In the rows, 128 means zero.
Each path is a new rotation, seen through one point. The rows after it are directions, each followed by how far the rotation turns it, in degrees each step (0 if it stays put).
Each turn is a multiple of 5 degrees from 10 to 175, or 0.
Each row of a path follows its step; steps can be skipped.
path 1
step 0: [122 137 135 113 124 126 131 118 125 125 121 121 141 133 128 120 122 137
 119 136 124 121 127 126 125 140 122 117 131 132 125 137 126 135 128 126
 128 122 119 133 129 137 132 134 134 114 122]
step 1: [112 126 134 131 128 128 123 132 123 134 125 120 120 134 123 128 128 130
 137 115 126 144 131 134 129 138 126 128 129 131 118 131 139 120 110 133
 121 133 131 129 116 130 132 128 128 134 130]
step 2: [144 132 137 134 126 136 134 141 122 127 121 124 125 132 136 130 126 127
 127 136 142 119 119 126 137 118 128 129 133 125 131 134 133 128 129 133
 119 141 135 128 135 124 140 131 129 139 132]
step 3: [120 135 135 117 129 123 136 135 143 135 139 127 130 115 120 126 129 133
 125 125 139 120 130 127 125 129 128 126 115 120 121 140 127 136 134 128
 131 124 127 124 138 129 128 118 121 119 130]
step 4: [130 129 132 132 134 119 121 131 131 129 129 123 125 136 131 123 118 121
 136 132 116 143 132 145 124 127 133 122 127 138 133 123 138 137 118 125
 126 121 130 137 140 120 126 124 122 118 124]
step 5: [127 125 140 125 112 136 130 127 118 127 126 134 130 138 133 133 134 120
 140 144 124 117 118 125 133 125 126 128 140 125 124 131 132 119 125 134
 135 127 130 123 122 130 121 119 127 119 120]
step 6: [129 124 139 135 130 127 140 117 120 130 130 126 119 124 120 118 129 122
 128 116 139 129 126 119 118 133 116 130 114 134 137 138 122 122 130 137
 129 122 131 128 124 133 140 127 128 125 127]
step 7: [136 130 128 124 124 126 121 127 124 135 126 127 128 131 129 130 123 128
 123 131 140 144 143 142 144 123 131 128 126 128 127 135 118 128 129 118
 109 124 131 124 133 137 129 129 126 130 119]
step 9: [126 118 133 135 136 136 132 137 130 120 133 126 132 117 133 129 124 119
 128 126 111 123 129 132 121 126 116 139 124 124 132 130 125 134 135 141
 121 116 135 120 130 118 130 129 125 129 118]
step 10: [124 140 133 123 126 133 137 129 128 133 125 131 129 131 131 129 118 122
 124 142 134 130 141 131 128 129 122 119 132 135 128 123 118 122 127 121
 137 107 124 125 127 128 125 130 144 124 132]
Directions:
[127 126 125 130 127 126 131 127 131 128 128 130 124 127 126 126 128 128
 127 126 128 129 127 131 126 129 127 128 126 129 130 128 131 127 126 132
 126 128 124 126 125 128 127 126 127 128 130] -> 145
path 2
step 0: [126 138 127 142 124 133 122 142 127 131 129 108 124 123 133 136 137 119
 133 123 123 123 124 122 119 130 129 124 117 136 129 134 128 126 129 125
 120 132 126 134 137 131 127 122 122 122 129]
step 1: [120 125 124 139 126 123 136 121 123 128 127 117 125 127 132 137 136 123
 124 124 131 128 122 134 126 117 129 125 108 133 123 139 133 123 137 121
 117 126 130 124 132 132 121 119 124 130 131]
step 2: [138 129 113 133 126 119 139 133 113 138 126 122 132 127 132 134 136 126
 129 130 135 127 124 130 124 118 132 120 129 126 133 128 132 113 134 132
 126 129 125 125 135 127 119 115 122 132 127]
step 4: [123 128 129 133 125 128 134 120 123 127 130 124 141 121 142 128 126 131
 129 115 133 128 129 140 125 114 135 129 131 138 118 138 133 121 127 132
 118 130 130 123 138 120 137 125 128 125 133]
step 5: [140 134 131 131 117 129 132 139 126 133 125 121 137 122 137 128 131 134
 141 116 127 129 132 131 120 114 135 131 120 131 136 120 131 122 126 133
 125 132 127 118 136 119 130 127 125 127 126]
step 6: [117 129 123 135 115 134 140 147 126 127 131 122 132 122 127 124 132 127
 137 120 125 127 128 124 127 121 120 124 112 142 127 126 126 130 129 135
 119 123 125 121 125 127 134 126 125 125 132]
step 7: [126 124 122 139 120 136 130 133 114 129 129 128 127 123 137 133 139 132
 128 117 132 125 132 127 135 108 126 123 122 132 122 134 133 132 136 138
 122 132 132 138 128 136 129 124 122 125 135]
step 8: [138 131 129 136 120 131 128 136 127 133 130 124 129 139 138 128 146 125
 132 123 127 132 120 122 137 117 135 126 120 131 128 124 128 121 134 132
 122 126 127 138 140 125 116 122 124 129 133]
step 9: [118 133 117 142 125 125 136 129 128 130 137 121 131 138 138 121 145 124
 127 132 129 128 124 126 129 128 133 123 125 138 122 130 123 121 140 129
 125 124 130 118 139 126 131 125 126 119 133]
step 10: [127 129 116 132 120 116 129 131 120 128 127 121 128 131 144 132 133 131
 127 131 123 127 124 130 119 115 133 127 130 129 123 131 142 124 135 129
 128 137 143 126 139 129 137 123 126 118 128]
Directions:
[127 125 130 125 130 128 127 131 128 127 128 128 127 127 129 127 125 126
 127 130 128 128 129 127 132 125 125 123 130 129 127 127 129 126 126 129
 129 131 126 133 129 129 130 126 125 127 128] -> 90
[132 126 132 126 129 128 130 126 132 128 130 129 130 131 128 128 130 131
 128 128 131 127 129 128 129 126 128 125 124 127 131 128 128 127 128 127
 130 129 126 125 128 125 125 125 128 128 127] -> 110
[128 130 131 130 123 128 128 128 131 128 127 128 126 125 124 129 129 131
 128 126 128 124 129 129 125 128 127 127 125 128 127 129 126 128 125 131
 127 130 128 130 126 128 130 130 125 128 125] -> 55
[130 129 128 124 126 130 124 132 131 129 123 124 128 130 131 130 129 129
 129 127 128 128 126 124 126 128 126 129 128 124 129 128 130 128 128 127
 129 129 130 129 129 127 127 128 129 129 127] -> 140
path 3
step 0: [121 124 134 125 129 131 128 132 122 132 124 141 117 121 128 126 129 132
 120 129 136 113 121 113 143 127 125 121 130 133 130 122 141 133 115 120
 137 128 129 130 131 123 123 117 135 132 124]
step 1: [137 124 125 130 125 126 117 134 131 118 124 131 124 119 131 144 129 123
 136 135 134 124 124 132 139 140 129 136 113 132 126 135 122 125 128 131
 127 132 130 129 123 111 129 113 137 133 125]
step 2: [139 130 119 135 136 124 127 137 115 118 129 130 126 134 120 117 134 125
 138 121 135 131 136 139 132 129 125 128 130 133 134 124 136 124 130 138
 121 133 121 139 134 114 122 133 133 119 133]
step 3: [133 123 136 116 134 123 130 139 132 141 118 133 122 132 127 124 126 134
 129 124 131 143 118 121 129 129 131 117 131 133 129 138 132 122 123 138
 120 132 125 127 133 122 124 136 118 134 142]
step 4: [127 121 121 120 123 123 133 133 126 132 129 134 124 120 135 132 132 132
 123 115 123 111 137 121 120 133 130 119 122 119 130 138 129 120 114 129
 118 126 132 136 118 131 121 131 133 140 129]
step 6: [131 122 112 132 123 124 133 133 122 132 119 135 128 127 125 125 130 135
 129 131 134 127 111 133 141 126 118 146 121 127 142 120 122 125 130 125
 124 136 135 124 132 119 125 124 125 130 134]
step 7: [136 126 132 135 119 123 128 135 122 120 127 133 132 138 128 128 124 140
 139 120 138 131 135 136 127 130 126 128 115 125 134 146 139 120 131 133
 123 134 128 126 138 137 138 120 125 129 136]
step 8: [123 134 128 126 117 126 114 136 119 131 124 135 120 127 126 112 137 131
 120 123 131 126 127 109 130 135 131 119 135 128 126 130 138 123 121 132
 133 133 122 142 131 133 132 126 123 121 137]
step 9: [136 123 131 121 130 124 118 128 121 130 136 131 127 122 132 130 127 129
 116 130 116 122 124 115 130 139 135 134 122 125 118 134 113 126 127 141
 127 134 137 130 132 116 127 120 128 143 132]
step 10: [137 132 117 143 139 122 128 133 115 121 135 126 133 121 131 122 120 123
 126 125 120 118 136 127 131 124 118 137 130 126 138 132 130 116 134 121
 124 128 119 129 133 120 122 135 132 141 126]
Directions:
[128 131 126 130 127 126 130 129 128 129 131 129 128 125 127 127 127 128
 128 127 128 130 128 129 130 130 128 126 126 127 127 132 127 135 128 126
 129 125 131 129 129 126 131 131 126 126 126] -> 0
[128 126 129 126 131 125 134 130 128 129 128 125 128 127 130 127 128 128
 125 131 128 128 128 129 131 126 125 129 128 125 129 129 127 126 127 126
 130 128 129 129 126 132 127 128 131 128 127] -> 60
[125 128 129 126 127 128 126 127 129 128 126 129 129 128 128 127 129 128
 126 130 126 124 127 130 127 132 128 130 126 133 125 130 128 128 126 128
 129 126 128 132 128 129 130 130 132 129 128] -> 90
